(in the rows, 128 means zero)
One turn moves every row onto another: examples first, then more rows asked:
nok: [108  97 119 105 168 160 112 104 137 162 119 112]
Sig: [129 100 136 104 171 150 112 113 124 153 120  98]
Zir: [132 130 100  85 147 139 109 113 135 144 126 114]
fizat: [120 118 128 140 164 137 102  96 123 161 122 145]
nub: [174 116 118 109 133 149 125 126 144 146 128 127]
Pofi: [137 118  78 108 137 143 123 119 117 160 123 131]
dopi: [138 134 120 113 128 150 149 138 146 178 114 126]
Gitu: [135 145  96 113 149 143 127 135 149 141 112 124]
Pev: [146 135 124 106 151 146 116 133 150 150  88 147]
tisav: [140 111 150  94 124 135 130 123 120 167 110 146]
vidum: [ 96 143 132 108 138 149 127 134 131 144 112 126]
Besus: [117  94 148 117 132 149 130  92 119 151 133 127]
mikon: [123 116 104 123 165 162 129  96 137 154 114 100]
Rofe: [144 123  94 112 138 150 129 146 149 149 121 129]
Rubo: [104 103 141 114 126 146 118 116 127 158 146 132]
tibi: [111  99 113 126 147 152 134 120  93 153 105 123]
Big: [117  90 104 108 139 172 124 117 128 135 109 124]
mupo: [159 139 141 127 135 144 149 127 127 160 112 137]
bulon: [143 107 127 124 140 143 114 128 111 121 104 147]
Pemu: [146 134 143 114 150 126 131 103 121 179 104 137]
sepel: [162 133 151 112 138 146 133 131 135 144 108 141]
Gogo: [ 96  97 106 117 151 161 126 109 118 160 109 129]
nozo: [127 102 139 134 155 144 119  80 116 152 118 138]
Mot: [147 106 115 131 163 155 110 137 140 179 122 138]
luro: [133  99 136 144 140 153 132  97 131 171 113 150]
loda: [143 128 134 128 145 138 141 115 128 159 140  96]
tenun: [115 116 162 115 137 151 126  95 144 147 116 132]
desa: [144 151 112 121 129 141 142 114 125 133 107 129]

Besus goes to Gogo
Rubo goes to tibi
Pemu goes to Zir
And these:
dopi goes to desa
tenun goes to Big
loda goes to vidum
Gitu goes to sepel

One turn moves every row onto another: examples first, then more rows asked:
tenu: [137 135 135 143 135 120 142 109 125 121  92 139 149]
Fup: [118 164 117 144 119 116 163 133 139 156 141 105 137]
Rak: [107 168 117 134 123 117 166 140 141 156 138 105 153]
Gite: [105 162 120 130 113 122 155 132 144 157 131 101 156]
pak: [124 143 133 145 158  99 140 155 154 103 121 133 173]
Vek: [103 160 123 141 118 117 155 145 152 158 125 105 145]
vesot: [139 123 153 111 139 105 162 136 122 118 148 121 149]
lak: [134 142 137 141 142 115 145 117 116 120  91 139 142]
rili: [106 160 125 142 111 114 156 152 153 148 137 100 151]
rogad: [111 167 106 140 112 121 151 133 140 144 123  99 153]
gorid: [107 168 115 137 124 117 167 142 139 156 139 107 154]
sive: [106 168 108 137 114 120 150 132 143 146 123 101 155]
foro: [126 150 142 145 159 102 142 150 153 103 114 138 170]
sovak: [119 164 117 142 119 115 159 135 136 154 143 101 136]
Zadu: [135 127 138 141 127 119 153 117 114 121 102 147 153]
ved: [138 127 162 119 138 103 145 142 117 120 146 124 148]
Damo: [114 145 133 153 152 108 150 144 147  93 113 141 164]
nuris: [138 119 146 110 143 104 156 150 120 113 138 127 149]
Zoto: [111 161 124 147 110 114 153 150 154 145 138  99 151]
Fimaz: [109 167 104 137 115 119 150 132 143 143 126  99 155]
Kifor: [110 156 124 142 107 114 155 150 154 146 137  98 150]
Sepe: [102 162 123 140 119 117 158 143 153 158 127 105 147]
Suk: [126 129 151 122 143 106 150 137 122 104 158 127 156]
fef: [133 143 139 136 160 108 145 153 139 111 116 149 178]
vonub: [142 122 150 117 139 104 155 141 113 120 147 123 152]
pata: [122 151 138 143 151 103 139 153 145  98 119 133 181]
Dogam: [125 126 142 133 132 119 144 111 119 112 104 134 134]
tomi: [142 125 155 112 146 110 139 141 120 123 136 137 162]
loz: [115 166 119 140 119 116 163 133 136 157 142 105 139]
vugil: [121 141 134 149 155 104 130 139 154 108 121 145 172]
nefo: [134 136 136 137 136 120 152 105 132 119  92 136 147]
Daz: [143 134 142 140 132 124 154 113 124 118 100 147 153]
dused: [106 161 120 130 111 123 151 131 142 157 132 101 157]
sof: [121 145 135 139 157 101 148 149 162 100 122 131 173]
rud: [127 143 135 138 161 105 133 142 157 103 121 139 169]
Zeme: [139 130 153 111 146 102 152 142 116 115 145 124 154]
zum: [138 130 143 131 145 117 141 130 124 126  93 148 149]
kinov: [130 117 141 115 147  97 147 151 118 116 144 128 150]
pado: [137 135 145 134 132 119 146 114 121 118  92 137 148]

foro goes to Zeme
vugil goes to kinov
And these:
lak goes to pata
pak goes to vonub
Gite goes to Sepe
Daz goes to rud
dused goes to Vek
Suk goes to Dogam
Fup goes to Fimaz
nefo goes to sof
rili goes to loz
fef goes to tomi
sovak goes to rogad

One turn moves every row onto another: examples first, then more rows asked:
Patid: [131 107 117 107 120 127 126 130 118 111 144 137 147 175 141 141 127 125
 131 147 111 137 151 116 124 119 126 109 134 115 128 112  98 104 160]
bot: [138 108 122 119 117 133 127 132 116 111 141 139 149 164 136 146 116 127
 135 158 119 142 147 110 118 124 124 127 133 119 126 108  98 105 165]
renu: [129  99 111 134 107 130 122 121  98 103 142 146 141 156  95 140 136 121
 151 131 108 121 153 135 131 136 117 124 118 130 134 115 137 105 138]
fivo: [107 133 137 136 113 118 131 125 166 102 139 129 128  88 126 125 139 141
 151 106 125  98 151 131 133 104 127 113 136 128 106 129 155 122 165]
tade: [118 114 138  85 122 146 133 129 159 137 107 132 142 124 143 125 132 118
 126 116 100 114 129 119 136 134 107 117 139 107 141 139 133 150 148]
zoni: [131 114 149 127 117 158 109 102 124 117 136 119 127 108 118 145 141 153
 146 117 141 140 154 120 119 132 120 116 124 149 151 124 124 125 104]
vavov: [123 127  92 143  99 133 130 120 130 106 131 124 135 100 102 123 149 121
 121 140 102  96 156 126 121 111 113 123 142 132 138 141 108  94 175]
Gisi: [121 140 150 112  98 141 117 102 124 102 150 120 119 127 126 129 147 155
 139 108 122 146 144 128 124 133 118 114 121 131 134 148 143 127 114]
nebe: [123 113 117 128 137 125 123 110 170 118 133 127 137  77 124 133 131 155
 159 113 122  94 146 122 123 120 126 112 140 128  96 116 138 124 137]
suret: [132 113 156 103 107 154 138 131 163 107  86 106 147 118 125 135 108 128
 137 131 120 115 148 132 143 133 107 131 128 129 126 128 112 136 152]
ton: [137 149 128 107 121 130 120 147 109 113 147 115 141 124 125 125 145 134
 137 136 119  94 144 102 129 112  96 102 170 123 123 133 127  84 143]
gomil: [123 127 157 119 148 127 114 121 117 130  81 134 128 106 123 137 114 119
 140 101 113 119 146 131 132 121 134 123 128 130 116 138 125 131 134]
Zom: [117 124 142 122 135 128 143 130 146 122 142 128 148  95 146 118 135 155
 163 113 123  92 137 128 148 105  93 102 147 117  97 128 106 131 163]
Leru: [123 126 175 116 111 132 121  99 139 118 103 124 142 116 115 129 126 120
 164 107  68 116 144 126 122 126 122 115 136 122 121 137 129 113 142]
Zapu: [117 129 131 121 123 128 123 131 155 117 118 130 160  98 139 120 146 158
 179 115 139  94 138 133 124 115 123 129 152 115 114 131 108 130 177]
ribeg: [130 126  70 128 125 128 130 118 121 119 135 125 135  97 108 124 129 135
 112 140 103 102 144 123 127 125 108 127 138 125 106 148 108 105 147]
noka: [112 124 137 124 105 139 117  99 143 108 129 112 159 127 127 122 133 151
 145 135 127 156 139 129 139 127 128 109 135 120 159 154  82 123 145]
Gufi: [139 105 104 134 116 124 123 120  94 101 132 152 127 152 104 135 134 129
 144 131 113 123 147 132 130 145 113 120 115 123 128 109 135 110 134]
Lav: [157 135 120 109 126 130 116 150 113 106 129 109 151 115 119 128 150 137
 147 136 134 100 156 108  95 118 105 137 162 138 116 128 113  94 145]
Rimuv: [127 114 139 127 130 132 135 107 129 119 142 127 142 112 144 111 133 142
 127 126 123 166 136 120 128 121 102 114 123 122 144 150  82 145 139]

vavov goes to Lav
nebe goes to Zom
And these:
Gisi goes to noka
Patid goes to renu
tade goes to Leru

One turn moves every row onto another: examples first, then more rows asked:
sakor: [125 144 121 120 133 142 131 113 160 115 103 108 138 166 129 104 107 112
 138 127 140 131]
naz: [116 139 124 131 131 133 101 135 135 120 113 155 127 132 130 131 113 147
 105 129 125 137]
nago: [165 140 154 137 111 149 135 139 148 132 112 111 130 137 125 101 105 110
 118 133 144 134]
dinu: [169 112 132 162 146 132 132 134 122 111  92 104 139 127 113  97 104 123
 122 141 115 146]
mufe: [110 116 120 131 117 133 133 112 103 149 107 141 137 145 116 128 139 126
 135 135 107 106]
navu: [149 113 115 167 136 131 130 142 150  88 133 117 121 127 115  94 107 122
 113 138 134 115]
nuve: [165 113 137 162 143 134 130 137 128 108  98 100 134 125 114  99 100 124
 118 138 110 151]
teze: [117 101 133 111 117 117 118  99 129 139  96 119 141 131 114 125 120 127
 152 146 113 147]
gosak: [109 109 121 135 113 135 134 112 107 154 120 136 131 143 113 125 139 118
 133 135 110 100]
vatu: [119  98 141 112 113 121 127 100 126 150 104 117 138 129 121 123 126 121
 148 143 115 150]
nor: [136 121 131 140 169 110 125 127 124 106 105  93 137 148 117 117 113 115
 146 119 103 120]
laket: [118 119 103 147 158 127 126 128 143  88 119 113 125 151 109 108 106 119
 135 114 119 108]
Mudet: [117 127 132 123 128 122  99 133 141 113 136 148 118 123 126 140 112 142
 114 129 126 140]
femav: [140 113 145 143  99 124 131 122 128 153 122 126 136 120 138 112 139 124
 117 163 126 121]
varo: [138 117 145 138 102 115 129 125 124 147 130 131 137 120 138 119 142 129
 121 161 123 114]
lupu: [149 121 117 143 106 162 143 123 152 115 122 123 125 143 109  93 101 112
 119 142 152 139]
kize: [141 113 117 143 148 127 124 124 156  89  99 105 134 134 116  94  95 127
 132 130 129 152]
tele: [140 130 133 139 118 159 141 138 126 128 136 125 114 152  97 117 109 100
 127 109 132  99]
Fol: [124 125 121 129 120 140 137 121 153 106 156 116 115 153 111 115 112 103
 137 126 142 105]
nivut: [132 123 131 141 167 118 123 128 125 104 104  92 136 149 116 118 109 118
 141 114  96 125]
mok: [146 112 141 144  96 120 124 122 133 141 120 130 138 115 132 111 133 131
 118 172 126 121]
pibam: [124  96 140 113 107 121 129 104 120 144 108 124 136 121 117 126 126 128
 145 147 116 154]
gapam: [154 101 128 166 145 124 136 139 114 102 141 108 118 127  99 116 115 112
 127 131 112 104]
bav: [110 111 115 138 114 130 126 114 110 140 120 141 132 143 107 127 137 123
 133 140 109  88]
movu: [118 119 121 129 123 141 106 130 130 116 122 156 117 125 111 134 106 144
 109 128 125 147]
sis: [133 132 147 106 131 138 130 121 145 125 113 102 125 153 110 120 102 102
 150 105 130 137]
zim: [149 109 129 168 143 130 133 144 118 100 144 106 117 128 103 115 114 115
 121 127 105 104]

gosak goes to femav
varo goes to pibam
And these:
naz goes to Mudet
bav goes to mok
nor goes to gapam
navu goes to kize
sis goes to tele
lupu goes to sakor
zim goes to nuve

